R: 4 groups of rows, each row roughly a mix of its group's hidden directions:
R (136 x 10):
[[-41 -25 -28   5  12 -27 -16 -19 -11  31]
 [  8  38  -9 -28  -1  21  35  14  35 -13]
 [ 38 -15  24 -38   7 -11   3  34 -10  24]
 [ 36   4   2 -38  21  38   9   0 -31  -1]
 [ 39 -25  -1  25  20  43   0  13  10 -21]
 [-34  27 -30  16   4 -25  19 -32  12  21]
 [-14  17  -7 -33 -33  32  25  14  31 -15]
 [-14 -12 -14   8 -18  46 -51   2   3  -6]
 [-13  12  12  29  41  23 -11 -13 -26  34]
 [  1  16  59 -14  22  21   2  10  10  26]
 [-39  15  -6  26  33 -21 -25 -14 -20  21]
 [-21 -16 -36 -27 -20  33  10  38  -2   2]
 [  9   6  -7   2 -13 -46  -5   3  43 -36]
 [  5  -1 -23 -13 -32  17  21  14  43  34]
 [ 21 -32 -24  36  -6  -7  47  -6   5   5]
 [  6  15  36  46  34  -2   5 -10 -14  22]
 [ -9 -30  10  40   4  18 -47 -20   8   1]
 [  0  30  43  11 -12  10 -35 -35  -2   5]
 [  4  -2  14  -4 -39  12   1  51  21 -27]
 [  1   5  12 -10 -19  58  -3   1 -37  19]
 [-22  47 -16  -9  -6  17 -26 -32 -19 -19]
 [-14  13  51 -35  -2  -6   0  22 -23  20]
 [  0 -29 -11 -15  -9  53   6  39 -10   0]
 [  5 -33  14  10 -50 -19 -30  -3 -20  -7]
 [ 11 -15 -11 -18 -33  50  -5 -18   2 -30]
 [ 43   8   1 -30  -7  -4   5  25  44 -15]
 [ 35 -22 -13 -18   4 -40  24  19 -18 -24]
 [-16   2  27  -9 -23   6  20  50 -29  17]
 [-19  -1 -39  11 -20 -22 -12  44  -4  26]
 [ 34 -23  33 -35 -31  -4 -23 -12  -8   6]
 [ 13  -4  55 -17 -12  11  23 -13  21 -29]
 [ 14   2 -13 -33 -42  30   5  -5  36  14]
 [ 19  21   8 -41  -5  34 -23 -12  31 -16]
 [ 24 -10  59   2 -10  23 -15  23 -12  -7]
 [ 25 -23 -37  12 -32  15  22 -20  29   8]
 [  9  26  19 -42   8  31  -2  14   6 -39]
 [ -9   5 -22 -36   3 -13  13  45 -37   3]
 [ 28  13  12 -40  11  35   0 -20   1 -36]
 [-13 -32  -1 -38  21   0   3  32  24  30]
 [  6 -24 -46 -11 -26 -12 -16 -25  22 -27]
 [-14  39 -27   5  -1 -52   2 -19   6  -8]
 [ -4 -28  11 -12 -13  32  28  42 -25  16]
 [ 12  -2 -12 -30 -44  41   3 -25  16  -3]
 [  6  41  11  26  28 -36 -13  -6 -30   1]
 [ 23  32  44   0  -7  21  26  21   0 -23]
 [-15 -14   7 -29  -4  45  -5 -13  -4  46]
 [ 28 -21  13 -33 -26 -43   8   5 -24  -3]
 [ 14  15  -1 -12 -19 -39 -17  29  17 -43]
 [  2 -28   5  45  -4 -25 -43   4 -15   9]
 [ 34   5   6 -12  50 -24 -19   7  25  14]
 [ 16 -11  28  21  37 -16 -23 -32 -29  -4]
 [ 37  26  54 -16  -9  12   8   4  -2 -12]
 [-14  15  -3 -17  16  -6  56  -6  37   9]
 [ 24   2  26 -34 -47   1  -9  14 -15 -24]
 [ 18  -8  60  25   3  -2   6 -20  16  18]
 [ -6 -34  -4  23 -28 -21 -39  34   7   2]
 [ -8  25 -46 -23 -29  32  13   8  14  -1]
 [-44  17  17  -7  28   7   2   9 -18  43]
 [ 13  25 -12  -5  27 -46  37 -15 -17   7]
 [  6  -3 -38 -11  27  12 -14  26 -36  32]
 [-36  19  11 -34  51   7   1   2  -8   3]
 [  2  29  16  48  -6  21  29   8   0 -30]
 [ 39 -15 -26   4 -14   8 -17 -36  14 -34]
 [-27  55  -4 -11  18 -12  15  11  22  24]
 [-28  18 -50  15 -29 -19 -16  14   6   9]
 [-22  11  29  37  33  15  -8 -10  -7  36]
 [-16  22 -50 -18 -26   5  18  27  14  11]
 [ 36 -24 -34 -43 -12  -7 -20   6  10  -5]
 [ 16 -11  42  -3  -8  30  13 -32  25 -26]
 [-36  -6 -27 -23 -28  -1  -3  29  38  -8]
 [ 15  -2 -19   4 -26  55 -22 -25   7 -17]
 [  0  21  -8 -23 -62   2   2   4  26  -5]
 [-44   0  18 -29  28  17   2  16  21  29]
 [ 25  26  18 -40 -13  13  37  -9   5 -24]
 [ 23  11  -8 -24   9  -9 -35  -7 -46  29]
 [-40  -3 -42 -19  -5 -19  30  11  -3  23]
 [-13  -6 -39  -5 -27 -36   5  -7 -32 -27]
 [ 11  -2  -8 -19   6  44 -33 -10   6 -44]
 [ 16  -4  35 -14  50  13   8 -33 -12  -9]
 [  8 -15  15  27  56  24 -21   4 -11  12]
 [ 25  -6 -38 -46 -21  -9 -20  -2  -6 -21]
 [ 53   6 -30 -15  -2  11 -36  -6 -16  -1]
 [ 37 -17  40   7   3  12  -6 -47   1   0]
 [ 13 -20  12 -25  -6 -31 -32 -12  35 -31]
 [ 36   7  31 -38  13  15  17  -2 -30 -17]
 [-43 -23 -21 -32 -11 -13  24  11   6  27]
 [-31   6 -33   4 -41  18 -26  26  16   0]
 [ -4  27  -2 -28 -19  -7  12  -9  28  52]
 [ -5  23   2  25  -9   4 -29 -59  -4  -8]
 [ -8 -41 -52 -14  -4 -26 -14  -1   2   8]
 [-43 -17  -2   6  -7  29 -31  26  28  11]
 [-12  31  24 -33  -4 -17   8  18  12  46]
 [-36  10  12 -18 -40  12   3 -12 -16  42]
 [ 10  -6  -8  52 -22 -25  24  -7 -23 -23]
 [ 28  12   6 -26 -27 -13  30 -39   8  25]
 [  7 -20  -2  61   9  11  22  11  26  -3]
 [  9  10 -13 -17  13  27 -41  -6 -48 -11]
 [-35   0   7 -26  22  -2  23  41  19  24]
 [  0  18 -22  33  36 -25  28  21  16 -20]
 [ 17   4  31  -4  24  40   4  23  38  15]
 [-14   6  11  32 -25 -30   1 -46 -19 -16]
 [  1 -15  -6 -33 -49  35  -5 -11  21 -11]
 [-24   0  20  25  27   2 -22 -31  -4  43]
 [-16 -32  28  -8 -11  17  27  43  -5  23]
 [-11 -18 -25 -13 -24  28  35  42  -7   6]
 [ 12  -8   6  17  20 -58   5  15 -27  19]
 [  5  42  36  -2 -28 -31 -10 -19 -20  -1]
 [  8   4   8  -7  68   0 -24  -2   1  17]
 [ 29 -34  -8  17   2  22  22 -17 -17 -42]
 [-33  16 -15  -3  19 -19  41  -1  38  19]
 [ 10  22  18   3  51 -27  28  19  -7 -16]
 [-19  14 -17  42  -8 -42  33  -7  -9   9]
 [ -4 -10   3   6 -20  53   2 -21  42 -11]
 [-42  -5 -12  -5  34  24   6  10  33  27]
 [-18  22 -22 -54   1  17 -30 -13   7  -7]
 [ 21 -22 -35 -12 -15  17  17 -45  21 -10]
 [-37 -14 -17   8  29 -14  -8   7 -24  45]
 [  7  32 -16  46  -2  13 -20 -32 -24 -10]
 [  3 -29   0  42  12   0 -49 -15 -16   9]
 [ 30 -13  24  -3 -37  39   3  23  13 -22]
 [-21  52 -14  -9 -16 -17 -34 -22  -6  -5]
 [-44  19 -14 -13  -2  -9   9  25 -35  32]
 [-32  25 -12 -26 -24 -20 -23  40   0 -12]
 [-17  34 -41 -36 -20  16   4  23  -8  -4]
 [ -3  -8  26 -32   8  49  -8   8 -23 -27]
 [ 62  -9   6   5 -11   8  28 -24  -9  -7]
 [ 47 -12  41   1  -6  -3   0 -18 -25 -24]
 [ 18  11   3  -3 -35 -23 -16 -47 -20 -25]
 [ 30   4  18  17 -38  -2  48 -19   5  -3]
 [  0  11  17  -2 -38 -46  34 -13  19  -1]
 [  0   3  -3  20 -44 -26   5  15  -7 -49]
 [-28 -26  -9  -8  19  19  12  23  51  10]
 [  6   1 -41  -8 -11  18 -31  34 -33  17]
 [ 31 -36 -10  -5  14  41 -18 -16   3 -28]
 [  0  18  27  26  -1  12  45  35   0 -23]
 [ 18  -6  -6  20  61   6  13  -2  -8 -31]]
which group is each row in? (one row of each group first):
[-21  24 -37 -10  -4  34 -16 -13  25 -31] => G
[-15 -30 -14 -20   4  17  24  46 -26  18] => W
[ 30   0 -34  26   2 -41   9  -2 -27  21] => F
[-13  -4  -2  40  16 -53  -7  17  -7  21] => M

[-23 -14 -10  24 -25  15  54  19 -10   3] => M
[ -4 -25 -17   6   3  21 -12  22  56 -23] => W
[ 47 -21  10  16   8  24   6  21  40   0] => G
[-11 -11  24 -29 -32   1 -21  19   5  47] => M
[ 10 -18  27  18  -1 -26 -44  10 -38  -7] => F
[-22  25 -36 -29 -14  -1  28  33  14  13] => F
[-21  19 -21 -10 -35  10   9 -28  15  45] => M
[ 24   9  36  15  -3  39 -38 -16   9 -13] => W
[-25 -29   1  33 -13  16 -47  11  17   8] => F
[ 28  16   4  49  40   9   7  -3 -22  -1] => W
[ 23  24 -12  28 -11  21  31 -43 -16   8] => W
[  6 -33 -32  -2  30  46  -6 -20   3   7] => W
